0: [145 190 126 112 138 120 160 159 137 134 164 116 125 177 139 113 157 126
 141 118 132 128 169 151 115 148]
1: [148 133 158 109 138 117  98 113 130 151 141 100 176 113 121 116 130 140
 166 109 115 138  94 135 111 209]
2: [117 169 146 151 185 133 146 159 141  90 120 202 133 132 111 138 131 150
 175  77 123 140  58 143 135 132]
3: [ 82 115  66 165  83 152 159 160 140 139 183 123 117 101 170 144  90  83
 100 202  96 157 156 140  83 128]
4: [ 94  93 123 114 111  75 141  65 113  69 111 159 161  88  94 140 112 118
 141 104  74 140 131 109 137 155]
5: [159  86 182  81 106  62 100  84  94 146 119 107 146 122 119 101 149 137
 154 137 114 126 154 142 129 146]
6: [ 94  95 118 128 162 164 149 150 175  64 126 163 114 150  64 151 158 148
 111  98 164 107 122  89 119 144]
7: [124 140 119 162 139 114 180 108 152 113 114 178  77 127 147 126  94  91
 114 133  71 108  86 116 149 142]
8: [126 158 123 145 125 114 122 150 150 142 149  80 120 111 151 139 119 118
 166 164 149 146 147 169 119 103]
9: [168  91 133  89 122 113 119 112  64  91  59 140 152 156  98  93 188 182
 171  92 134 150  80 117 130 137]
10: [115 141  98 175 134 104 181 119 171 101 125 165  58  97 166 127  80  76
 106 151  67 108 103 101 162 133]
11: [150  97 122 134 165 214  83 131 114 129  93 124 161 105  68 175 120 168
  68 106 147  69 126  37 139  62]
12: [127 123 144 145 104  91 170  88 110 104 110 139  80 101 134 134 111  89
 129 122  56 103 121  86 152 121]
13: [157 106 147 116 124 101 135 122  73  53  77 146 131 141 124 111 149 156
 190  93 108 145  87 112 133 125]
14: [146 141 144 112 207 143 141 111 114 127  76 119 183 158 137  68 163 183
 129 110 150 155 168 136 129 111]
15: [136 106 123 103 137 125 107 123  64 111  78 158 157 157  99 119 167 179
 164  86 125 157  86 121 156 139]
16: [ 60  54 148 127 111 122 160 146 147  85 124 131  92 148  30 162 163 110
  62 123 148  41 149  86 156  83]
17: [104  91 136 143 124 166 115 161 199  82 158 152 121  91  59 188 119 121
 101 149 148  89 129  88 137  87]
18: [182 135 170  81 116  92 102 156  93 165 135  96 100 159 126  97 154 143
 145 118 164 119 130 126 177 128]
19: [160 197 175 108 195 113 128 151 118 123 130 112 132 158 136  83 159 158
 166 107 182 135 142 136 192 128]
20: [153 159 130 110 153 128 141 146 112 120 132 136 139 181 131  95 169 155
 136 101 132 146 150 147 122 172]
21: [111 127 118 136 108  82 172  91 131  70 120 154  93  78 128 134 104  92
 133 112  54 118 123  80 150 139]
22: [146 151 144 109 204 145 145 118 129 127  78 121 192 151 141  73 164 181
 134 110 133 155 170 132 111 115]
23: [115 142 123 131  99 182 133 136 137 149  97 130 126 136 169 141 143 123
  95 119 135 142 104 150 129 121]
24: [ 94 150  77 176 151 163 147 119 141 110 132 166 131  88 148 128  95 106
 125 155 106 122  87 101 150 131]
25: [149 149 159 112 158 107 124  86 142 154 118 113 179 119 129  92 141 154
 155 133 139 133 149 134 139 146]
26: [ 92 135  94 182 116 154 143 103 153 134 138 156 152 129 161 142  78 105
 122 138 115 132 125  87 140 117]
27: [ 68 112  68 170 118 142 104 160 135  92 173  80  93  78 178 155  96 100
 128 215 124 193 148 154  93 100]
28: [ 74 110  74 158 112 143 109 162 130  94 169  85  95  83 175 155 103 104
 129 210 115 188 148 159  91 107]
29: [151 137 159 109 139 114 102 115 131 152 143  93 173 113 123 114 130 139
 169 109 117 135  94 133 113 213]
30: [141 137 154 125 120 127 122 133 114 205 148 116 102 160 121 122 109 112
  95 127 122  97 152 128 144 100]
31: [164 134  99 146 124 200  61  60  63 153 111 106 170 105 124 153  83 161
  89  92  97  76 121  71 118  56]
32: [149 122 139  86 161 132 130 105  95 122  96 115 185 124 122  75 166 181
 161 108 121 161 123 142  95 198]
33: [121 160 190 176 164  70 140 192 176 111 132 215 120 149 128 131 109 134
 203  70 128 150  52 176 184 156]
34: [ 84 116  76 177  82 150 174 178 156 154 190 137 126 113 168 138  86  77
 105 201 113 150 156 127  98 152]
35: [ 92 125  64 162  76 162 156 148 130 147 155 143 134 107 168 153  95  96
  95 174  85 148 145 150  94 120]
36: [150 151 165 111 152 105 122 100 134 152 126 106 156 121 128  98 131 142
 163 131 145 126 134 133 146 144]
37: [118 135  98 131 115 165 122 157 152 172 138 137 136 113 163 138 116 112
 128 145 131 131 128 140 149 119]
38: [ 83 130  84 128 174 150 151 109  94 142 111 158 157  95 110 136 137 145
 127  90  95 128  98 105 135 145]
39: [169 154 124  63 131 112 142 138  97 146 114  83 132 157 124  81 176 161
 166 117 153 114 116 122 130 175]
40: [140 191 159 119 174 114 144 176 142 128 162 127 115 152 141 108 152 135
 149 107 154 130 145 125 163 141]
41: [ 97 142 106 129 142 115 179 116 117 120 116 157 111  70 111 142 123 117
 117 114  71 118 123  81 146 135]
42: [164 106 163 117 116 106 124 122  55  66  74 140 135 148 123 110 161 158
 182  94 112 142  84 111 140 124]
43: [114 121 108 148  81 119 169 172 144 134 179 145 129 163 147 136 104  83
 101 165 102 154 174 156  78 146]
44: [100 139 120 137 130  98 169 132 132 119 121 156 111  98 109 141 123 114
 129 114  82 125 123 101 159 141]
45: [112 135 130 174 128 111 146 103 153 103 118 169 133 103 115 130 105 101
 154 135 128 128  81 129 156 143]
46: [118 155 174 175 143 103 176 142 136 115 118 195  94 113 131 139 100 117
 162  87  83 123  68 130 170 122]
47: [ 94 128 103 141 135 156 129  93 142 156 142 152 188 128 119 126 117 121
 151 137 153 129 138 162 113 126]
48: [107  87 118 108  68  97 151  49 122 126 100 165 150  95 115 143 112 113
 120 114  64 126 106 111 129 187]
49: [198 126 150  97  10  96  31  67 122 129 149  47  91 170 132 163 106 149
  83 168 134 100 180 127  30  14]
50: [106 137 123 212 154 105 147 158 183 114 137 180  99 101 143 144  79  90
 134 132 122 155  81 158 154 157]

[119 118 135 133 128 141 121 111  71 149  82 157 153 141 108 130 148 174
 151  87 123 136  72 106 153 113] -> 15
[154 193 157 116 137  92 144 205 148 139 173 109  77 147 152 122 141  97
 173 129 168 129 132 148 174 188] -> 40
[ 91 144  88 128 122 178 143 126 139 148 130 152 176 112 130 135 126 119
 157 142 132 125 121 167 119 102] -> 47
[188 130 182  71 103  92  96 163  89 169 128  99  92 168 123 100 163 140
 142 111 160 111 119 119 175 119] -> 18
[135 161 119 113 118 128 156 143 124 127 157 133 124 180 138 121 144 115
 122 120 119 134 161 157  96 148] -> 0
[ 89 115  90 138 155 131 153 101 103 175  94 145 152 107 121 133 124 153
 125 101  83 112 131  87 178 126] -> 38
[134 148 135 163 139 100 119 153 169 140 145  81 107 111 161 136 115 120
 159 163 160 164 140 167 119 118] -> 8
[166 141 150 118 100  89 101 100 107 181 165 112 129 177 106 112 128 102
  92 139 122 116 178 171 105 113] -> 30
[191 101 166 107  12 101   6  73 166  98 168  28  79 162 150 190  71 130
  79 191 141 149 228  97  28  16] -> 49
[178 191 173  99 185 118 113 137 102 120 111 103 133 171 137  75 172 169
 164 103 196 137 129 130 193 130] -> 19
[173 196 177 107 176 107 112 147 116 125 134 109 124 166 135  86 160 152
 169 111 194 131 136 133 197 140] -> 19
[158 154  88 199 117 209 111  49  90 150 156 154 151  98 143 157  62 146
  43 107  89 107 169  53 139  33] -> 31
[ 89  88 114 102 157 161 162 141 130  66  95 158 108 149  49 137 174 151
 105  93 146  93 101  77 118 134] -> 6
[178 179 166  95 185 127 111 127  91 117  93 101 141 173 139  70 178 178
 157 101 201 143 124 129 188 126] -> 19
[108 124 107 168 126 112 107 151 170 123 149  98 102  93 165 136 108 110
 146 173 147 171 125 155 120 108] -> 8
[198 120 134 116  54 135  67  64 107 135  98 121 153 133 106 149 132 165
 111  94 132  75  90  93  77  88] -> 31
[115 123 112 153 104 134 139 160 165 114 166 162 127 152 136 136 127 113
 118 146 124 140 153 135 100 144] -> 43
[146 137 153 132 115 129 137 131 135 162 147 121  94 102 133 134 122 106
  94 144 130 107 139 110 129 105] -> 30
[ 89  77 148 119 124 158 146 158 136  87  85 136 100 140  32 163 177 134
  69 117 154  63  99  70 155 104] -> 16
[201 115 184  62  29  78  53  91 135 142 144  45  54 164 142 157 116 146
  95 162 159 102 173 107  43  75] -> 49
[128 165 119 114 103 166 113 156 130 161 107 137 108 153 178 134 155 105
  96 125 141 149 118 162 150 125] -> 23
[116 110  95 122  88 173  84  75 110 157 113  94 199  84 113 114 113 162
 134 125 161 101  75 148 135 130] -> 47
[149 131 153 116 159 109 109  68 130 139 107 125 203 124 121  92 148 164
 144 136 141 144 161 141 131 163] -> 25
[176 217 171 101 193 110 126 159 114 121 132  93 138 157 142  79 178 163
 180  96 173 123 131 131 178 148] -> 19
[166 102 130  75 129  95 132 113  82  94  68 147 156 156  99  89 199 177
 178  91 128 150  94 124 116 142] -> 9
[164 154 133 132  81  89 114 129 138 221 211 139  96 179 119 111 101  68
  62 166 113 117 228 140 129  97] -> 30
[108 116 127 129 115 113 112 125 127 116 156  96 135 143 132 141 132 117
 133 146 157 148 143 157  75 106] -> 8
[128 163 150 134 168 120 122 167 133  98 111 196 151 141 114 129 145 159
 184  71 131 157  63 152 141 146] -> 2
[144 140 160 133 122 153 130 128 109 212 128 114 100 129 127 136 113 117
  84 132 125  88 135 112 150  85] -> 30
[153  90 135 123 147 135  98 115 115 132  99 135 135 179 130 126 153 127
  90 103 118 125 161 166 105 140] -> 20
[109 100 130 120 126 124 104 108  74 149  86 157 163 143 102 133 141 170
 157  98 117 147  91 116 176 134] -> 15
[ 86 118  73 133 160 118 166 103  90 128  94 165 145 108  94 124 136 163
 134  82 100 118 125 105 188 126] -> 38
[160  53 120  32  94 150 141 131  57 185  96  77  86 132 129  95 175 163
 151 111 137 106  82 128  68 138] -> 39
[116 128 119 109 111 128 103  94 104 154 150 116 160 162 103 132 121 108
 127 145 121 109 162 171  73 105] -> 47
[153 135 177 119  93 106 107 135 125 207 165 102 102 125 121 131 101  93
 111 151 152  94 141 112 159 113] -> 30
[120 117 135 134 116  86  94 134 156 134 157  41 106 126 150 148 104 102
 141 176 159 157 161 139  78  97] -> 8
[181 121 145 116  14 122  28  35 148  69 152  65 110 122 142 173  89 165
  80 163 154 127 173 107  55  51] -> 49
[215 101 165  71  32  79  75 146 120 179  98  69 114 146 119 113 146 148
 148 141 161  93 112 118 132 115] -> 18
[ 99 121  98 101 144 177 124 100 140 173 105 137 198 142 122 113 125 125
 137 130 151 124 127 154 133  98] -> 47
[122 120 123 122 156 130 138  86  68 133  77 147 132  98 115 128 143 146
 133 104  83 116  93 113 125 131] -> 38
[173 153 162 107 112  91 111 164 133 170 167 103  93 166 131 111 132 108
 129 132 164 128 153 130 175 141] -> 18
[ 62  58 145 130 115 135 156 145 139  92 120 132  95 142  30 165 163 111
  52 128 149  41 145  83 157  78] -> 16
[154  92 130  81 158 152 151 108  80 132  77 112 162 137 121  66 176 192
 152 108 133 160 118 142  77 168] -> 32
[146 137  83 145 117 190  76  58  88 105 109 122 177  77 115 151  98 181
 111  78 130  68  67  91 114 111] -> 31
[166 150 157 147  92 127 125 145 146 241 171 120  84 141 134 136  92  87
  70 164 118  99 195 105 151  90] -> 30
[ 76 124 102 190 154 134 126 137 142 133 147 147 186 127 164 143  78 116
 149 124 138 159 115 112 127 142] -> 26
[ 74  91 115 173 108 155 131 148 180  99 147 150 107  70  69 167 130 110
  69 174 136  72 138  72 168  65] -> 17
[120 132 118 179 116 137 131 136 140 122 125 149 130 111 116 136 121 105
 133 125 111 115  73 123 156 144] -> 45
[110  89 106 110 124  89 128  69  89  62  81 157 161  92  91 130 128 137
 153 105  75 150 113 124 127 163] -> 4
[122 144 116 133 104 170 131 136 135 122 137 146 118 160 154 139 157 108
  97 129 116 147 147 168  92 129] -> 23
[138 107 133 144 145 132 113 101 133 112 106 168 165 177 125 126 153 135
 110 105 124 134 168 158  93 156] -> 20
[123 140  92 147  89 118 135 139 144 177 184 160 133 173 161 126  90  63
  77 183 120 140 227 143 109 131] -> 43
[143  84 124  91 162 131 122 143 108 120 101 140 140 160 130 122 164 140
 130  95 122 135 140 170  76 143] -> 20
[131 126 107 130 153 130 121 106 122 112 121 183 146 179 134 117 146 135
 101 108 126 145 183 168 114 122] -> 20
[115 118 101 154 111 182 125 133 134 123 110 170 144 140 167 149 147 120
  87 122 119 140 138 147 116 139] -> 23
[104 139 109 180 186 141 134 136 136 101 134 169 120  59 159 145  81 120
 118 121 117 129  81 124 129 142] -> 24
[155 104 132  83 162 149 150 103  86 133  82 108 169 136 121  65 176 192
 153 110 135 157 122 139  84 173] -> 32
[140 147 171 157 120  90 133 135 179 159 153 106 126 118 149 123 108 110
 153 147 149 139 125 145 132 120] -> 8
[172  83 161  86 137 136  69 155 123 135  83  99 132 131  81 151 148 158
  92 103 161  68 122  34 126 106] -> 11
[103  78 124 100 152 138 135 158 109  85  83 150  93 183  50 130 197 164
 100  65 162 102  91  66 157 142] -> 6
[154 166 129 110 158 130 142 139 112 119 129 135 147 178 131  90 173 162
 139 103 136 146 152 144 125 175] -> 20
[122 131 121 137 117 184 134 125 130 129  93 152 133 158 168 135 159 124
  79 106 130 147 118 158 116 132] -> 23
[166  96 132  59 124 178  64  98 153 128 131 115 147 108  74 176 122 144
  84 114 147  70 161  32  76  66] -> 11
[104 134  89 155  95 175 120 164 151 178 173 130 141  94 151 139  99 101
 135 174 125 134 121 135 155 107] -> 37
[126 107 137 125 106  92  89 127 147 132 149  69  94 122 147 154  95  95
 119 156 151 158 145 130  93 117] -> 8
[156 190 160 111 129  93 138 199 149 143 172 109  77 148 149 121 142 102
 165 125 169 126 129 139 178 179] -> 40
[164 137 123 111  63 168 112 105 121 106 107  88 114 140 140 129 123 195
 121 102 181 103  50 136  82 147] -> 23
[151  97 138 161 161 218  91 147 123 129 104 127 147  96  76 191 104 161
  53 122 140  65 135  32 148  53] -> 11
